[[-0.52 -0.52  1.44  0.45  2.44 -1.73  0.44 -1.33  1.18 -1.62 -0.17 -2.05]
 [-1.51  0.01 -1.57 -1.90 -0.62  0.13  0.26  0.85  0.22  0.32 -1.19 -1.76]
 [ 1.72  0.27 -2.42 -1.31  1.19 -0.30  0.22  1.07  0.29 -0.79 -0.17  1.56]
 [ 0.08 -0.75  0.34 -4.06 -1.08 -0.37 -2.20 -0.06 -2.11 -0.44  1.26 -2.46]
 [ 0.42  0.66 -1.16  2.13 -3.53 -1.71 -1.12 -3.33 -2.24 -0.61 -0.30 -0.37]
 [ 0.05  0.46 -0.85  2.23  0.90  2.09 -0.05  3.23 -1.89 -0.12  0.79 -0.77]
 [-0.02  0.72 -1.12 -0.18  1.22  0.78  0.35 -0.45  1.38 -0.87 -1.37  0.52]
 [ 2.05  0.48  1.23 -0.32 -0.96  0.29 -0.55  1.50 -2.45 -0.42  0.49 -0.31]]
:
[[ 2.05  0.48  1.23 -0.32 -0.96  0.29 -0.55  1.50 -2.45 -0.42  0.49 -0.31]
 [ 1.72  0.27 -2.42 -1.31  1.19 -0.30  0.22  1.07  0.29 -0.79 -0.17  1.56]
 [ 0.42  0.66 -1.16  2.13 -3.53 -1.71 -1.12 -3.33 -2.24 -0.61 -0.30 -0.37]
 [ 0.08 -0.75  0.34 -4.06 -1.08 -0.37 -2.20 -0.06 -2.11 -0.44  1.26 -2.46]
 [ 0.05  0.46 -0.85  2.23  0.90  2.09 -0.05  3.23 -1.89 -0.12  0.79 -0.77]
 [-0.02  0.72 -1.12 -0.18  1.22  0.78  0.35 -0.45  1.38 -0.87 -1.37  0.52]
 [-0.52 -0.52  1.44  0.45  2.44 -1.73  0.44 -1.33  1.18 -1.62 -0.17 -2.05]
 [-1.51  0.01 -1.57 -1.90 -0.62  0.13  0.26  0.85  0.22  0.32 -1.19 -1.76]]

[[ 3.05 -0.62 -3.87  2.40  4.73 -2.82  4.23  5.22  3.80  2.81  1.70  4.95]
 [ 4.68  4.27 -5.35  1.88 -3.89 -3.13  5.39  3.31  2.37 -5.45 -5.50 -2.11]
 [-1.40 -0.23 -0.69 -0.59 -3.01  2.15  5.39 -1.44 -0.32  2.34  1.77 -1.66]]
:
[[ 4.68  4.27 -5.35  1.88 -3.89 -3.13  5.39  3.31  2.37 -5.45 -5.50 -2.11]
 [ 3.05 -0.62 -3.87  2.40  4.73 -2.82  4.23  5.22  3.80  2.81  1.70  4.95]
 [-1.40 -0.23 -0.69 -0.59 -3.01  2.15  5.39 -1.44 -0.32  2.34  1.77 -1.66]]

[[ 0.49 -1.31  4.42  4.81 -0.75]
 [ 0.19 -0.08  0.01  0.10 -0.15]
 [-0.56 -0.36  1.95  2.01 -0.01]
 [-0.86  0.45 -0.37 -0.63  0.53]
 [-0.74  0.45 -0.09  0.02  0.28]
 [ 4.77 -1.18 -1.87 -1.81 -2.35]
 [ 0.27 -0.12 -0.06 -0.11 -0.15]
 [ 4.64 -1.67 -1.51 -1.57 -2.29]]
:
[[ 4.77 -1.18 -1.87 -1.81 -2.35]
 [ 4.64 -1.67 -1.51 -1.57 -2.29]
 [ 0.49 -1.31  4.42  4.81 -0.75]
 [ 0.27 -0.12 -0.06 -0.11 -0.15]
 [ 0.19 -0.08  0.01  0.10 -0.15]
 [-0.56 -0.36  1.95  2.01 -0.01]
 [-0.74  0.45 -0.09  0.02  0.28]
 [-0.86  0.45 -0.37 -0.63  0.53]]

[[ 0.16 -0.05 -0.59  0.44  0.21  0.35  0.02 -0.36  0.54]
 [ 0.99  4.95  2.94  1.16  0.83 -1.13  0.36 -1.16  0.07]]
:
[[ 0.99  4.95  2.94  1.16  0.83 -1.13  0.36 -1.16  0.07]
 [ 0.16 -0.05 -0.59  0.44  0.21  0.35  0.02 -0.36  0.54]]

[[ 2.01 -3.49  2.74 -1.94 -2.04  2.09 -2.91 -0.20  1.12]
 [-4.05 -2.70 -0.24  3.49 -0.93  1.19  1.25  1.45 -3.53]
 [ 3.19  3.96 -1.59 -1.00  2.29 -2.76  0.80 -1.81  2.87]
 [-0.29 -3.61  2.67 -1.53  2.05  2.89 -1.02  3.14  1.81]
 [-0.25  1.27 -0.07  0.55 -2.83  0.96 -1.34 -2.99 -0.13]
 [ 2.89  3.74  0.26 -1.21 -1.61 -1.30 -1.99 -2.77  2.72]
 [ 2.52 -0.33 -0.83 -0.99  3.04 -0.33  1.97  1.71  2.04]
 [-1.18  3.65 -2.83  1.97 -1.89 -2.09  0.49 -2.45 -2.09]
 [ 1.88 -3.94  2.79 -1.90  0.33  2.15 -2.16  1.18  1.88]
 [ 0.56 -1.36  1.19 -0.43 -3.34  1.74 -2.31 -2.46 -0.46]]
:
[[ 3.19  3.96 -1.59 -1.00  2.29 -2.76  0.80 -1.81  2.87]
 [ 2.89  3.74  0.26 -1.21 -1.61 -1.30 -1.99 -2.77  2.72]
 [ 2.52 -0.33 -0.83 -0.99  3.04 -0.33  1.97  1.71  2.04]
 [ 2.01 -3.49  2.74 -1.94 -2.04  2.09 -2.91 -0.20  1.12]
 [ 1.88 -3.94  2.79 -1.90  0.33  2.15 -2.16  1.18  1.88]
 [ 0.56 -1.36  1.19 -0.43 -3.34  1.74 -2.31 -2.46 -0.46]
 [-0.25  1.27 -0.07  0.55 -2.83  0.96 -1.34 -2.99 -0.13]
 [-0.29 -3.61  2.67 -1.53  2.05  2.89 -1.02  3.14  1.81]
 [-1.18  3.65 -2.83  1.97 -1.89 -2.09  0.49 -2.45 -2.09]
 [-4.05 -2.70 -0.24  3.49 -0.93  1.19  1.25  1.45 -3.53]]

[[ 2.01 -0.85]
 [ 2.85 -2.50]
 [-4.67  4.21]
 [ 1.83 -1.67]
 [-3.86  3.71]
 [ 1.58 -2.60]
 [ 3.74 -4.66]
 [-2.67  1.88]
 [ 2.58 -0.54]
 [ 1.92 -1.94]
 [ 0.09  0.08]
 [-1.35  1.67]]
:
[[ 3.74 -4.66]
 [ 2.85 -2.50]
 [ 2.58 -0.54]
 [ 2.01 -0.85]
 [ 1.92 -1.94]
 [ 1.83 -1.67]
 [ 1.58 -2.60]
 [ 0.09  0.08]
 [-1.35  1.67]
 [-2.67  1.88]
 [-3.86  3.71]
 [-4.67  4.21]]
---
[[ 1.80 -1.31 -3.45  4.21]
 [-5.34 -0.02  1.33 -4.29]]
:
[[ 1.80 -1.31]
 [-5.34 -0.02]]

[[ 1.27 -5.41]
 [ 1.68 -1.95]
 [ 2.58  1.47]
 [ 2.10 -4.28]
 [-1.26 -3.36]]
:
[[ 1.27 -5.41]
 [ 1.68 -1.95]]

[[ 0.26  0.68  0.57  0.46  0.14]
 [ 0.41 -2.98 -2.95  4.87 -4.19]]
:
[[ 0.26  0.68]
 [ 0.41 -2.98]]

[[ 0.23  0.15  2.09  2.77  0.00]
 [ 0.00 -5.53 -0.56 -1.92 -3.07]
 [-4.47  3.71 -2.04  4.01  3.04]]
:
[[ 0.23  0.15]
 [ 0.00 -5.53]]

[[ 0.42 -0.29]
 [ 5.50  0.46]
 [ 2.97  0.22]
 [ 1.91 -1.26]
 [ 1.07 -0.52]]
:
[[ 0.42 -0.29]
 [ 5.50  0.46]]

[[-0.50  2.32 -0.08]
 [ 2.60  0.90  0.86]
 [ 2.67  0.07  4.84]
 [-0.66  2.24  1.19]]
:
[[-0.50  2.32]
 [ 2.60  0.90]]

[[-3.40  0.94 -2.26 -1.34]
 [-5.26  3.91 -2.34 -4.44]
 [ 1.40  1.88  0.08  1.88]]
:
[[-3.40  0.94]
 [-5.26  3.91]]

[[ 2.13 -4.57  3.59 -0.24  1.44]
 [ 4.32 -5.43 -3.50  0.75 -1.75]
 [ 2.17 -5.47 -2.64 -0.94  1.09]]
:
[[ 2.13 -4.57]
 [ 4.32 -5.43]]

[[1.41 3.14]
 [3.50 4.86]
 [3.70 4.15]]
:
[[1.41 3.14]
 [3.50 4.86]]
---
[[ 3.24  2.43]
 [ 1.69  4.57]
 [-3.29 -0.99]
 [ 2.14  1.74]
 [ 0.26 -0.23]]
:
[2.43 1.69]

[[-0.72 -4.98  3.17]
 [-0.22  1.09 -0.27]]
:
[3.17 1.09]

[[ 3.46  3.08 -5.09  4.81]
 [ 0.10  1.92 -0.51  0.75]]
:
[ 4.81 -0.51]

[[-2.50  0.18  2.20 -3.11  0.83]
 [ 3.05 -0.03 -0.13  2.65 -1.70]
 [ 3.37 -1.44  4.63 -2.47 -0.99]]
:
[0.83 2.65 4.63]

[[ 2.15  1.48  0.50  4.54]
 [ 1.18 -1.69 -2.32 -2.14]]
:
[ 4.54 -2.32]

[[ 2.05  2.12  2.56]
 [-4.64 -4.81  2.61]
 [ 3.58  4.17 -0.16]
 [-1.77 -0.69 -4.60]
 [-2.40 -0.99  1.24]]
:
[ 2.56 -4.81  3.58]

[[-0.77  0.55 -1.59 -1.18]
 [-5.19 -3.05  0.34 -2.14]
 [-3.81  1.70  3.00  0.69]]
:
[-1.18  0.34  1.70]

[[ 2.07  3.35  0.43 -4.45]
 [-0.41  1.52 -2.00 -0.33]
 [ 3.80 -1.82 -1.36  1.18]
 [ 1.59 -0.14  4.04 -2.46]
 [-2.86  3.49  2.30 -3.94]]
:
[-4.45 -2.00 -1.82  1.59]
